[[144 136 110 153 127]
 [122 109 107 129 108]
 [133 133 155 116 136]
 [141 127 124 138 122]]
->
[[144 136 110 153 127]
 [133 133 155 116 136]
 [141 127 124 138 122]
 [122 109 107 129 108]]

[[125 112 105]
 [101 125 139]
 [107 123 126]
 [137 148 153]]
->
[[137 148 153]
 [101 125 139]
 [107 123 126]
 [125 112 105]]

[[ 98 103 102 114 151 148 125 102 102  99 101 143 101 105 120 150]
 [108 113 106 100 115 100 104 106 103 104 109 103 107 101 102 103]]
->
[[108 113 106 100 115 100 104 106 103 104 109 103 107 101 102 103]
 [ 98 103 102 114 151 148 125 102 102  99 101 143 101 105 120 150]]

[[115 117 143]
 [149 128 134]
 [111 123 132]
 [151 131 127]
 [129 118 151]
 [138 139 111]]
->
[[138 139 111]
 [151 131 127]
 [149 128 134]
 [111 123 132]
 [129 118 151]
 [115 117 143]]

[[150 116 122 138 119 123]
 [146 114 128 132 113 118]
 [127 148 111 137 142 131]
 [133 137 123 126 112 104]
 [121 128 128 130 145 147]
 [119 113 147 117 121 132]
 [145 130 113 141 130 126]
 [139 135 119 132 115 108]]
->
[[127 148 111 137 142 131]
 [133 137 123 126 112 104]
 [139 135 119 132 115 108]
 [145 130 113 141 130 126]
 [121 128 128 130 145 147]
 [150 116 122 138 119 123]
 [146 114 128 132 113 118]
 [119 113 147 117 121 132]]

[[106 106 157 152 126 137 144]
 [157 155 103 100 101 100  99]]
->
[[157 155 103 100 101 100  99]
 [106 106 157 152 126 137 144]]

[[154 149 118 154 102 110 140 125]
 [125 121 110 128 124 115 141 139]
 [114 112 109 123 136 112 133 132]
 [138 131 106 138 109 112 152 143]
 [121 118 120 130 135 119 125 123]
 [126 120 111 128 124 115 141 139]
 [118 113 112 124 136 114 132 130]
 [116 115 116 132 138 115 121 119]
 [146 146 122 157 106 107 128 115]
 [140 138 125 148 115 112 124 115]
 [134 129 121 133 122 120 135 131]
 [147 139 105 145 103 110 155 141]]
->
[[154 149 118 154 102 110 140 125]
 [146 146 122 157 106 107 128 115]
 [147 139 105 145 103 110 155 141]
 [140 138 125 148 115 112 124 115]
 [138 131 106 138 109 112 152 143]
 [134 129 121 133 122 120 135 131]
 [125 121 110 128 124 115 141 139]
 [126 120 111 128 124 115 141 139]
 [121 118 120 130 135 119 125 123]
 [116 115 116 132 138 115 121 119]
 [118 113 112 124 136 114 132 130]
 [114 112 109 123 136 112 133 132]]

[[135 119 119 132 139 127 114 119 139 125]
 [137 130 133 130 124 123 113 149 121 127]
 [142 129 130 145 118 107 135 140 136 136]
 [134 121 133 130 135 124 116 115 126 129]
 [128 151 132 127 121 122 119 131 120 118]
 [138 136 125 138 127 107 125 125 137 115]
 [127 120 113 135 142 108 117 129 130 131]]
->
[[128 151 132 127 121 122 119 131 120 118]
 [138 136 125 138 127 107 125 125 137 115]
 [137 130 133 130 124 123 113 149 121 127]
 [142 129 130 145 118 107 135 140 136 136]
 [134 121 133 130 135 124 116 115 126 129]
 [127 120 113 135 142 108 117 129 130 131]
 [135 119 119 132 139 127 114 119 139 125]]

[[128 128]
 [156 154]
 [151 149]
 [140 141]]
->
[[156 154]
 [151 149]
 [140 141]
 [128 128]]
---
[[138 116]
 [146 118]
 [118 139]
 [155 136]
 [134 110]]
->
[[118 139]
 [134 110]
 [138 116]
 [146 118]
 [155 136]]

[[108 102 104 133]
 [152 144 145 155]
 [146 138 140 156]]
->
[[108 102 104 133]
 [146 138 140 156]
 [152 144 145 155]]

[[130 141 128 137 119 147 121 135]
 [146 153 114 152 121 146 120 120]
 [152 141 115 148 140 126 138 112]
 [143 123 125 135 148 113 151 118]
 [149 124 122 138 155 107 155 112]
 [132 122 139 125 147 118 144 130]
 [119 118 150 115 143 122 141 143]
 [117 145 140 129 111 158 108 149]
 [145 156 111 155 114 153 114 122]]
->
[[117 145 140 129 111 158 108 149]
 [119 118 150 115 143 122 141 143]
 [130 141 128 137 119 147 121 135]
 [132 122 139 125 147 118 144 130]
 [143 123 125 135 148 113 151 118]
 [145 156 111 155 114 153 114 122]
 [146 153 114 152 121 146 120 120]
 [149 124 122 138 155 107 155 112]
 [152 141 115 148 140 126 138 112]]

[[113 141 109 111]
 [139 137 139 146]
 [123 152 102 128]]
->
[[113 141 109 111]
 [123 152 102 128]
 [139 137 139 146]]

[[140 132 133 124 112 125 119 124]
 [115 120 126 126 135 122 141 120]
 [121 129 121 126 127 107 117 122]
 [139 126 136 126 124 136 140 123]
 [142 130 133 118 127 147 125 132]
 [127 129 114 151 128 127 134 135]
 [141 129 135 126 127 148 134 131]
 [131 129 133 126 128 106 115 124]
 [128 117 140 126 139 122 137 123]
 [132 124 114 139 141 140 141 127]
 [134 133 138 139 118 137 131 141]
 [104 129 133 128 116 122 135 124]]
->
[[104 129 133 128 116 122 135 124]
 [115 120 126 126 135 122 141 120]
 [121 129 121 126 127 107 117 122]
 [127 129 114 151 128 127 134 135]
 [128 117 140 126 139 122 137 123]
 [131 129 133 126 128 106 115 124]
 [132 124 114 139 141 140 141 127]
 [134 133 138 139 118 137 131 141]
 [139 126 136 126 124 136 140 123]
 [140 132 133 124 112 125 119 124]
 [141 129 135 126 127 148 134 131]
 [142 130 133 118 127 147 125 132]]

[[146 116 141 115 111 108 143 149 110]
 [110 136 114 140 146 148 109 114 146]
 [121 110 147 118 144 130 131 142 143]
 [116 109 148 109 148 132 134 139 148]
 [107 107 144 116 149 148 120 139 147]]
->
[[107 107 144 116 149 148 120 139 147]
 [110 136 114 140 146 148 109 114 146]
 [116 109 148 109 148 132 134 139 148]
 [121 110 147 118 144 130 131 142 143]
 [146 116 141 115 111 108 143 149 110]]

[[153 137 132]
 [140 134 133]]
->
[[140 134 133]
 [153 137 132]]
